In the rows, 128 means zero.
Named moves, each a turn or a mirror, and the order they were made in; the first pair answered:
move Z_252:
[111  93 156  88  72 144  68 134 115 150 142 134 111] |-> [112 111 156  77  88 124  83  85 141 157 139 140  96]
[100 147 152 173 113 140 152 199  95 113 103 102 169] |-> [106 185 148 147 152  92 183  78 159 127  92 125 131]
[103 105 103 131 131 100 150 105 114  96 139 147 147] |-> [104 101 103 135 126 106 145 124 105  95 142 144 153]
[147 119 104 157 179 137 130 139 130  58 105 143 190] |-> [148 128 101 152 187 125 136 112 146  62 103 150 181]
move Z_891:
[124 116 123  85 136 132  74 110 136 116 115 118 109] |-> [104  75 131 142 115 109 153 124 109 113 140 161 129]
[114  99 175 130  88 105 155 151 111 166 133 151 113] |-> [139 161 174 113 123 105 149 126 153 177 106 117  97]
[142 148 136 111 132 168  84 167 125 141 115  78 119] |-> [116  98 142 156 103 153 143 189  89 134 147 120 139]
move Z_633:
[102  97 133 155 153 144 120 156  91 132 119 118 144] |-> [ 93  83 144 144 139 132 118 146  93 142 127 130 133]
[124 141 154  90 125  99 117  71 157 144 125 139  85] |-> [142 178 140 107 153 115 130  86 168 137 107 115  97]
[131 119 136 104 103 121 123 142 115 127 148 137 108] |-> [135 136 142 101 108 118 129 137 125 136 143 127 100]
Then:
(two moves a pair)
[136 133 126 156 132 126 157 161 120 131 133 100 135] |-> [138 128 112 133 134 146 110 160 117 121 128  94 135] : Z_891, Z_633
[144 143 166 167 126 120 167 167 108 155 135  87 133] |-> [144 133 154  94 125 137  63 129 119 150 130  83 108] : Z_252, Z_891
[116  72 101 145 104 128 126 136 108 104 134 146 136] |-> [128 132 135 136 127  92 169  90 161 140 116 125 102] : Z_633, Z_891
[ 90  92 120 140 120 117 137 105 112 140 148 175 143] |-> [ 89 105 143 127 114 103 144  98 126 160 147 167 125] : Z_252, Z_633
[163 167 118  78 133 190  45 159 131 127 111  84 108] |-> [169 174  94  84 157 190  53 126 145 112 106  94 113] : Z_252, Z_633
[154 156 109 135 159 168 101 160 122 119 107  84 155] |-> [145 144  93 112 172 133 113  63 152 117 114 128 133] : Z_633, Z_252
[130 146 117 154 116 131 114 134 132 107  98 104 192] |-> [108 101 128 136  82 117  99 122 117 112 120 133 183] : Z_633, Z_633
[132 123  64  99 166 177  57 109 117  80 114 127 141] |-> [107  91 104  64 126 141  47  79 120 108 137 154 105] : Z_633, Z_633
[128 135 110 128 143 146 110 161 122 129 110 121 136] |-> [133 140  97 125 158 138 118 125 137 124 109 134 133] : Z_252, Z_633
[109  93 167 100  91  89 113 147 110 163 146 124 107] |-> [117 114 175 101  98  87 122 153 118 171 136 108 104] : Z_633, Z_891
[111 109 175 107  82 121  88 170 119 156 135 120  99] |-> [130 166 177 108 118 115 107 146 156 167 113  93  90] : Z_891, Z_891
[138 128  72 128 149 152 104 115 128  96 124 140 145] |-> [132 118  72 150 145 139 139 110 124  98 135 156 149] : Z_891, Z_252
[111 108 142 116  94 114 109 116 114 138 144 134 113] |-> [129 155 141 144 126 106 162 109 136 143 127 116 117] : Z_891, Z_633
[103  68 130 145 107 118 168 143  95 124 158 151 149] |-> [110 114 172 124 110  91 181 119 134 165 147 125 110] : Z_633, Z_633
[ 85  97 168 104  87 152 126 117 134 180 128 156  70] |-> [ 88 103 173 137  84 164 155 166 117 180 126 139  90] : Z_891, Z_252
[116 123 121  98 107 110  96  64 127 135 137 169 122] |-> [108 106 132 104  91 106 103  80 114 139 146 174 125] : Z_633, Z_891
[122 139 123  74 127 155  42  90 131 132 144 158 110] |-> [100 124 163 136 103  97 169  89 124 157 173 196 109] : Z_891, Z_633
[126 123 154 146 128  96 175 139 119 138 125 146 115] |-> [135 138 142 156 142 106 179 148 120 130 114 136 125] : Z_633, Z_633
[125  95 123 142 105 156 111 182  90 107 140 127 146] |-> [144 164 129 167 147 125 189 138 137 124 118 112 135] : Z_891, Z_252
[107 139  96  58 138 145 104  96 151 117 134 148 126] |-> [ 86  94 102  92 112 133 146 117 120 114 158 181 141] : Z_633, Z_891
[132  98  84 153 150 140 128 122 123 117 157 165 161] |-> [119  97 129 123 125 104 129  90 142 155 167 173 121] : Z_633, Z_633
[134 120 119 128 107 156 103 114 102 108 121 101 137] |-> [126 121 132 155 105 130 167 103 106 119 131 119 139] : Z_633, Z_891
[155 121  65 123 156 133  95 133 118 112 113 137 149] |-> [143 101  67 143 149 120 127 129 109 110 125 162 156] : Z_252, Z_891
[126 150 168  79 105 118  95 135 143 155 124 110 112] |-> [112 103 156 113  82 129 112 178  99 133 143 134 141] : Z_633, Z_891
[168 155 103 125 175 132 102 112 120 108 159 145 152] |-> [156 134 104 130 164 124 111 104 111 105 171 165 154] : Z_891, Z_252
[132 150 188 106 110 112 123 167 140 180 125  82  87] |-> [152 179 160 129 145 130 136 175 147 162 107  64 109] : Z_252, Z_633
[132 111 103 147 117 123 104 111 100  80 125 136 177] |-> [119 100 124 126 101 100 103  82 109  97 137 150 156] : Z_633, Z_252
[132 124 106 139 137 159 130 129 110 109 113 119 145] |-> [121 114 109 123 133 138 134  87 121 114 121 137 130] : Z_633, Z_252
[117 108 109  74 130 154  40  66  97 100 152 153 134] |-> [ 93  87 144 138 105  99 166  64  88 123 179 195 138] : Z_633, Z_891
[154 177 126 125 142 164  88 167 152 124  83  63 146] |-> [127 109 108 188 118 158 150 190 101  98 114 118 187] : Z_633, Z_891
[150 148 104  71 151 137  67  91 151 111 106 117 109] |-> [138 112 114  79 119 157  45 150 112 108 120 118 124] : Z_252, Z_633
